These views show one set of named points, seen from different sides, and a view may be mirrored.
A view may leave some points out, and in a few views one point is out of place. Which views, in the order they come, and which point in each? Write - if none.
Scene 1:
panel a:
  nudi -4 -19 38 -7 6 14 -20 -11 -15 -23
  Keta 3 -26 31 -14 0 12 -22 1 -2 -17
  sof 5 -25 32 -13 -7 25 -21 5 -6 -15
  nufik 5 -27 23 -8 6 15 -24 -6 -14 -19
  kav -7 -24 35 -5 4 18 -22 3 -11 -19
  fuz -2 -24 29 -7 6 18 -28 -9 -7 -22
panel b:
  fuz -18 22 24 16 9 16 27 -14 17 -29
  sof -28 22 38 3 16 10 28 -19 14 -24
  Keta -24 26 29 15 7 17 23 -22 17 -31
  kav -28 16 24 9 14 22 27 -19 16 -29
  vod -18 24 32 13 20 10 25 -9 14 -26
  nufik -14 19 24 7 7 11 22 -18 15 -27
  nudi -18 15 24 15 15 20 26 -21 24 -37
panel c:
  vod -21 -22 21 -12 -1 -19 45 6 10 33
  kav -27 -7 13 -19 -1 -24 43 2 20 39
  Giz -30 -15 21 -20 1 -24 45 4 14 37
  nudi -32 -7 7 -16 -2 -16 46 13 15 35
  Keta -36 -17 18 -20 1 -21 43 1 11 44
panel d:
  vod 4 8 -16 -3 -4 -4 5 0 11 7
  fuz -5 5 -11 -9 2 -5 5 -8 7 2
  Keta -1 14 -12 -6 5 -16 3 -11 4 8
  nudi -7 6 -13 -15 6 -1 -7 -6 2 5
  dipa -4 6 -12 -6 5 -6 3 -2 0 -1
  nufik -4 5 -15 -6 -3 -4 6 -12 -1 9
  Giz 1 11 -12 -3 0 -11 2 -5 0 4
panel e:
  sof 25 -32 -10 21 11 -17 0 -16 7 -17
  dipa 31 -22 -23 25 3 -26 4 -8 4 -21
  nufik 28 -21 -15 29 4 -25 -9 -4 1 -20
  nudi 20 -13 -27 26 4 -26 2 -8 4 -14
  Keta 33 -20 -14 22 7 -16 -2 -12 6 -15
  fuz 28 -17 -19 29 -1 -24 0 -7 7 -22
  vod 23 -25 -10 21 2 -29 1 -9 10 -25
  kav 29 -25 -27 27 7 -23 3 -12 7 -17
  Giz 32 -23 -17 22 7 -24 -2 -12 3 -20
Moved in: panel b
  moved in panel b: Keta
